[[ -5  10  41 -25 -24 -37  14  36]
 [ -6  -1  10 -15   1  -8   3  10]
 [  8 -14 -15  13  11  11   9 -11]
 [ -3   0  41 -28 -26 -38  12  39]
 [  6 -32 -14 -14  35 -16  -3  19]
 [  0  12  22   3 -30  -5  13   3]
 [ -5  19 -18  16   7  23 -12 -24]
 [  0   4  10  -5  -7  -9   1   8]
 [  7 -11  15  -8 -14 -18   7  17]] >> 8

[[ 9  8 21  3  8  1 18]
 [13 14 17 14 13  6 22]
 [16 10 20  6  7  2 23]
 [15  8 30  9 22 11 27]
 [17  3 20 24 20 15 40]
 [15 11 22 10 15  5 22]
 [30 16 18  7 11  9 26]
 [17  7 15  5 14  6 21]
 [14 10 17  4 14  5 26]] >> 21

[[ -9  -8   9  -6   6   6  -8   5]
 [  7   6  -6   4 -19 -21   5 -22]
 [ -7  -7   5  -6 -18 -18  -7 -23]
 [ 15  13 -13   9 -22 -24  12 -23]
 [ -2  -2   3  -2  -3  -3  -2  -4]
 [ -1   0   3  -1  15  16  -1  18]
 [  6   5  -2   4  21  21   4  26]
 [ -3  -3   6  -2  15  16  -3  16]
 [  0   1   3   1  33  34   0  39]
 [  9   8  -9   6  -2  -4   7  -1]
 [ -8  -7  10  -5  24  26  -7  28]
 [  2   2   0   2  27  27   1  33]] >> 28

[[-16   4  18  11 -16 -23 -16  17  11   2 -15   9  13  32 -26   9]
 [-12 -23 -11  11 -15   3 -12   0  37   2 -13  -8   0  -3   5 -10]
 [  0  14  -9   4  -1  -6   2   0  21  28  -7  -3  -3   8   2 -26]
 [ 38 -23   7  19  -6   5  13  17  -1  11  -2   5 -25 -45   5  42]
 [-36 -13  17   8 -20  17 -17 -12  16  28  -3 -12   1 -14 -16  27]] >> 42

[[ -6 -24   3  15  22 -36  -5]
 [-23  16  18  -4 -19  14  10]
 [ 10  20  27  -8 -25  -7  12]
 [-23 -15   8   3  16  28  -6]
 [ -1  18 -12 -29   9  23 -17]
 [ -8 -23 -14  28  18  23   5]] >> -17

[[  2  18  26  30 -38  -4  -3   4]
 [ 38 -17   4 -18  35  10 -31 -21]
 [-23  20  15 -23  23   1 -18  -9]
 [-12   6  25  10   0 -20  15 -33]
 [  8 -33  -6  20 -14  26   7 -20]] >> -33

[[ 16   7 -23   7 -20 -18   2 -28]
 [-25  19  -7 -26  -9 -18  13  22]
 [-32  -9  15 -23 -12   0   5  24]
 [ 22 -13 -11  34  -1  10  -4 -25]
 [ 21 -10   4   6 -20  -6 -12 -34]
 [  5  20  -8  10  35  13   0  19]
 [ 29 -12 -16 -16  18  22 -11  15]
 [ 17  15 -16  16  35  20  -4  11]] >> 15
---
[[142 822 824 826 146 141]
 [520 450 450 450 519 520]] gives 519

[[2972 8548 9462 3099 3157]
 [2580 8938 9851 2948 2706]] gives 2948

[[57 12 95 25 95]
 [ 1 22  1 76 47]] gives 76

[[130 245 220 255  19]
 [118 112 190 216  43]] gives 216

[[112 177 692 767 193]
 [832 764 220 125 733]] gives 125

[[74 78 20 61 42 83 88]
 [90 73 35 65 38 87 64]] gives 87

[[799 404 494 909 458 574 787]
 [617 701 634 645 455 199 580]] gives 199

[[-167 -417  259  425 -696  308 -222]
 [ 701 -169  337  577  483 -276  234]] gives -276

[[5 4 5 3 8 4]
 [5 4 7 1 6 6]] gives 6

[[4 1 2 3]
 [1 8 7 3]] gives 7
---
[199 509 252 842 266] => 266
[4086 8691 1752 5147 2048 1368] => 1368
[2 7 2 3 8 0 3] => 3
[-45  38  42 -48  50] => 50
[9383 1914 8915 7576 9107] => 9107
[525 859 141 806 204 761] => 761
[255 150 116  93  61] => 61
---
[[208.25, 72.41, -104.10, 83.92, 67.89, 49.57],
 [230.94, 63.58, 117.91, 76.75, 84.30, 44.93],
 [66.67, 210.11, -126.18, 151.68, 147.71, 217.78]] result: 67.89

[[75.730, -45.436, -151.335, -3.829, 34.851],
 [-132.972, -207.225, 168.132, 48.364, -45.521],
 [16.101, -166.778, 88.266, 48.364, -25.428]] result: -3.829

[[-71.378, 119.936, -113.567, 125.310, -123.627, 144.336],
 [-65.220, 151.305, -71.324, 0.960, 110.664, -124.036],
 [-68.475, 142.457, -21.649, -106.348, 126.966, 26.481]] result: -123.627

[[-0.11, 0.09, -0.15, -0.12, -0.16, 0.10, 0.07],
 [0.02, -0.09, -0.01, 0.01, 0.01, -0.08, -0.08],
 [0.00, -0.10, 0.03, 0.18, 0.06, -0.06, -0.09]] result: 0.10

[[9.487, -9.847, 10.999, -16.430, -19.604, -13.973],
 [12.312, -4.590, -19.997, -2.280, -8.005, -11.948],
 [11.175, -10.704, -12.834, -6.855, -2.784, -9.887]] result: -19.604

[[-2.306, 8.745, -2.129, 3.281, -1.131],
 [-1.519, 5.777, 3.116, 9.364, 4.377],
 [19.445, -13.540, 16.314, 7.234, 17.582]] result: 3.281
---
[[ -8 -11  29  21]
 [-12 -17   4  14]
 [-34 -17  -5   2]] out -8, 2

[37 39  7 -1 -4  1] out 37, 1

[-40 -38  37  28] out -40, 28

[[ -2  -1  -6 -20  42   5  -7]
 [-19  -5  46 -26 -22 -10  -5]] out -2, -5

[  7  20 -12 -26  41  42 -37] out 7, -37

[[-10   8  17   6]
 [ 44 -22  10  -2]] out -10, -2

[ 11  22   9 -18  30   8 -34] out 11, -34

[ 32 -36  12  -5 -35  -7] out 32, -7
---
[[ 13  -5 -23  22 -45]
 [ -6  28   9  31 -43]
 [-22   0  25 -22 -42]] => -5

[[-11 -12  33 -11  36 -11  26]
 [ 11  18  -7  13  -9  12  -3]
 [ -7  -8  10  -7  13  -8  16]] => -12

[[ 24 -17  -6  -3  40   4]
 [ -4   5   3   2  -6  -3]
 [ -1   2   3   2   2  -3]] => -17

[[ -6   3 -20   0 -12 -17   4]
 [  9  -4  -7  -2  -1  -4   4]
 [  4   0  28   1  18  42 -16]] => 3

[[  1  42 -11   6   5]
 [ 12  35  12  21   4]
 [-18  33  -6  16  14]] => 42

[[-37  44 -37 -38  45]
 [ -7  14  -7  -7  14]
 [ 30 -25  31  32 -25]] => 44
